In the rows, 128 means zero.
The rows of R fall into a few groups, which share some directions, and each row is roughly a mix of its group's hidden directions.
R:
[[129  75 109  86 149 174 115 124 145  89 129]
 [136 184  84 169 114 113 115 139 156 163 124]
 [106 103 158  62 131  95 125 154 156 136 150]
 [ 87  98  89 181 142  96 143 151 113 133 110]
 [123  81 151 127 140  55 118 106 109 123 144]
 [128 118 117 137  98 133 151 145 113  49  98]
 [105 172 120 146 167 184 137 117 158 152 113]
 [123 110  67 158 135 133  94 151  96 146  90]
 [124  74 145 130 167 140 148 141 143 111  68]
 [103  81 138 113 147 144 112 187 106 113 164]
 [101  99  88 133 151 162 156 159 106  82 113]
 [136 108  81 148 177  84 108 135  97 152 119]
 [ 88 100 135 149 140 160 187 148 133  89 127]
 [159 117 127 151 107 164 150  93 113  63 121]
 [ 76 129 126 175  90 125 160 113 118  89 144]
 [197 127 109 153 124 132  76 102 111 119 125]
 [146 108 159 192 173 116 121 131 120 165 132]
 [132  95 161 124 115 128 132 113 187 185 116]
 [101 154 133  83  91 120 169  82 105 136 144]
 [ 83  88 166 132  75 144 141 130 111 154 142]
 [137  82 115 111 123 181 124 120 102  76 151]
 [133 135  85 191 141 172 145 148 136 108 109]
 [ 77 143  98  92 123 109 141 126 125 135  65]
 [136 141 145 133 138  63 132  98  82 166 142]
 [168 134 149 174 139 139 138  92 164  80 140]
 [170 147 165 142 161 132 115 135 124 190 153]
 [107 131 126 127 123  85 154 179 119 115  68]
 [169 118 105 123 190 130  91 156 158 131 113]
 [ 97 125 113  99 141 162  84 112 151 141 185]
 [104 102 111 166 114 120 165 140 132 183  88]
 [170 105 118 172  90 145 170 151 153 119 147]
 [113 204 108 130 158 161 109 125 150 134 111]
 [101 193 149 114 130 131 138 159 151  94 161]
 [152 191 127 110 125 111 116 106  99  98 171]
 [151 173  92 182 144 165 110 117 139 108 114]
 [154 148 168 145 137 109  66 145 145 121  88]
 [134 137 115 193 120 123 160  93 174 109 118]
 [161  93 110  98  95 142  99 175 162 117 145]
 [150 120 149 192 137  98 141 165 120 171 127]
 [154 106 146  89 110 124 117 159  57 126 128]
 [159 107 149 127 145 130  96 125 194 154  92]
 [ 69 124 158  89 131 117 116  95  86 108 126]
 [160 127 161 123 172 171 135 100 127 170 160]
 [ 85 144 143 104 140 179 166 122  92 139  97]
 [138  75 117 179 154 156 137 169 137 118 107]
 [153  86 116 143  96 123 141  85 114 187 123]
 [ 88 119 170 110 134 140 172 144 176 128  96]
 [153 153 135 112 105  88 137 161 106 191 116]
 [162 150 127 125  79  89 173 137 147  97 106]
 [154 126 117 166 160  90  79 146  85 130 143]
 [115 146 175 160 102 134  80 174 118 107 133]
 [122 129 135 112 116  94 147  96 160 198 104]
 [ 85 147 109 126 126  85 142 155 145 125  66]
 [190 104 166 112 123 132 120 113  81 102 144]
 [115 107 131 181 105 154 181 113  96 100 126]
 [158 157 127 149 102 111 123 100 127  67  86]
 [105  83 138 135 159 123  97 115 139  61 135]
 [180 150 166 150 157 128 150 106 110 147  85]
 [174 118 107 169 163 115  86 121 149  91 134]
 [135 184 129 100 144 159  86  93 104 141 104]
 [134  90 136 130 139 127  84 105 116 164 191]
 [124 155 191 135 156  84 168 129 136 139 143]
 [175  58 145 114 113 139 133 143 132  98 148]
 [ 74 132 134 123 170 140 168 162 166 109 126]
 [131 146 135 189 159 164 157 139 148 171 131]
 [131 102 157  88 142  98  91 160 132  79 151]
 [136  99 124 120  86 122 134 171  82  75 126]
 [138 182 132 180 129 118 105 177 132 117 152]
 [ 97 163 171  89 131 117 154 124 132 111 181]
 [ 92 106  95  96 128 109 104 189 156 142 126]
 [ 81 118 135  99 155 113 163 151 110 179 101]
 [130  95 154 120 152 133 101 166 146 103 191]
 [123 149 114 192 107  98 150 150 146 107  87]
 [105 126 102 111 102 140 126 172  89 187 145]
 [148  79 149 166 134 111 100 131  72 134 150]
 [126 124 111 155  86 181  89 165 150 114 109]
 [117 135 118 105 144 209 147 109  98 131 116]
 [ 96 123 135  95  72 164 165 162 141 129 141]
 [139 166 159  79 112 121 143 118 129 190 129]
 [ 67 109  89 102 107 126 151 122  84 141 126]
 [ 90 127 121 184 150 116 114 188 143 145 128]
 [118 205 134 151 135 150 122  87 140 106 133]
 [ 83 151 121 124 135 151 119 187 162 104 160]
 [143  68  80 148 120 136 111 167 104 131 105]
 [126 190  92 113  92 135 104 127 170 148 124]
 [134 159 137  96 166  98  97 129 172 127  82]
 [109 171 122 105 152 139 135 126 148 202 117]
 [133 129 106 174 141 167 174 165 165 111 123]
 [131 156 137 174 132 114 114 170 176 157  92]
 [122  93  71 168 130 150 124 175 128 115 107]
 [140  95 130 170  98 104 148 166 125  72 135]
 [115 159 180  72 125 116  99 115 163 116 124]
 [134  82 172  96 117 147 114  98  93  89 117]
 [123 131 137 134 157 143 141 140 162 197 173]
 [153  64 144 169 138 113 144 115  95 159 129]
 [ 89  85 121  99 144 125 115 130  70  94 113]
 [104 147  84 155  82 146  88 140 114  89 131]
 [130  83  90 100 124 143  82 180 134 118 118]
 [124 115 130 199 139 122 121 145 104  89  88]
 [131 141 129 109 112 149  59 143 177 123  99]
 [167 130 146 129 127 125  73  99 129 146 187]
 [183 125 166 168 149 101 125  98 118 162 127]
 [144  62 143  83 124 106 105 153 140 107 149]
 [129 100 138 126  66 160 107 105  79 110 120]
 [135  84  81 147 148  99  80 152 111 135 106]
 [186 124 153 163 128 150 143 111 122 163 173]
 [ 85 155 119 110 181  90 129 165 148 124 105]
 [179 163 157 157 143 126 140  92 162 106 154]
 [154 117 180 108 126 119 118  70  99 100 147]
 [132 176 126  95 102  95 135 164 131 105  80]
 [116 103 147 114 190  71 123 128 101 139 144]
 [165 164 147 117 117 146  84 120 112  68 136]
 [135 150 142 137 151 161 130 169 171  82 166]
 [141 180 117 109 107 153 132 146 138 190 156]
 [138 107 181  75 122 132 129 117 147  89 164]
 [165 100  84 196 113 115 125 138 115 137 118]]

Here is one row from each group, named. Which group is each of the other rows in?
[119 144 117 188 173  78 127  99 120 131 120] => D
[137 126 116 144 119 174 128 122 117 187 184] => Y
[121 111 177 100 121 165 144 127 168  95  88] => F

[184 166 134 152 139 122  91  76 124 121 133] => D
[176  97 164 136 148 114 106 101 101 111  83] => F
[105 107 118  76 140 175  95 105  95 132 151] => Y
[191 140 161 148 168  88 114 108 125 131 136] => F
[135 119 125  76 170 106  65 141 141 135 122] => D
[ 92 119  94 177 100  83 151 146 119 157 124] => D
[133 123  84 117 179  78 132 113 123 160  96] => F
[109 130 107 162  99 109  80 172 104  90 123] => Y
[101 130 152  79  72 108 138 122 105 166 138] => D
[182 133  96 147 107 131 125  94 158 172 100] => F
[160 108 153 124 113  52 115 145 136 144 153] => Y
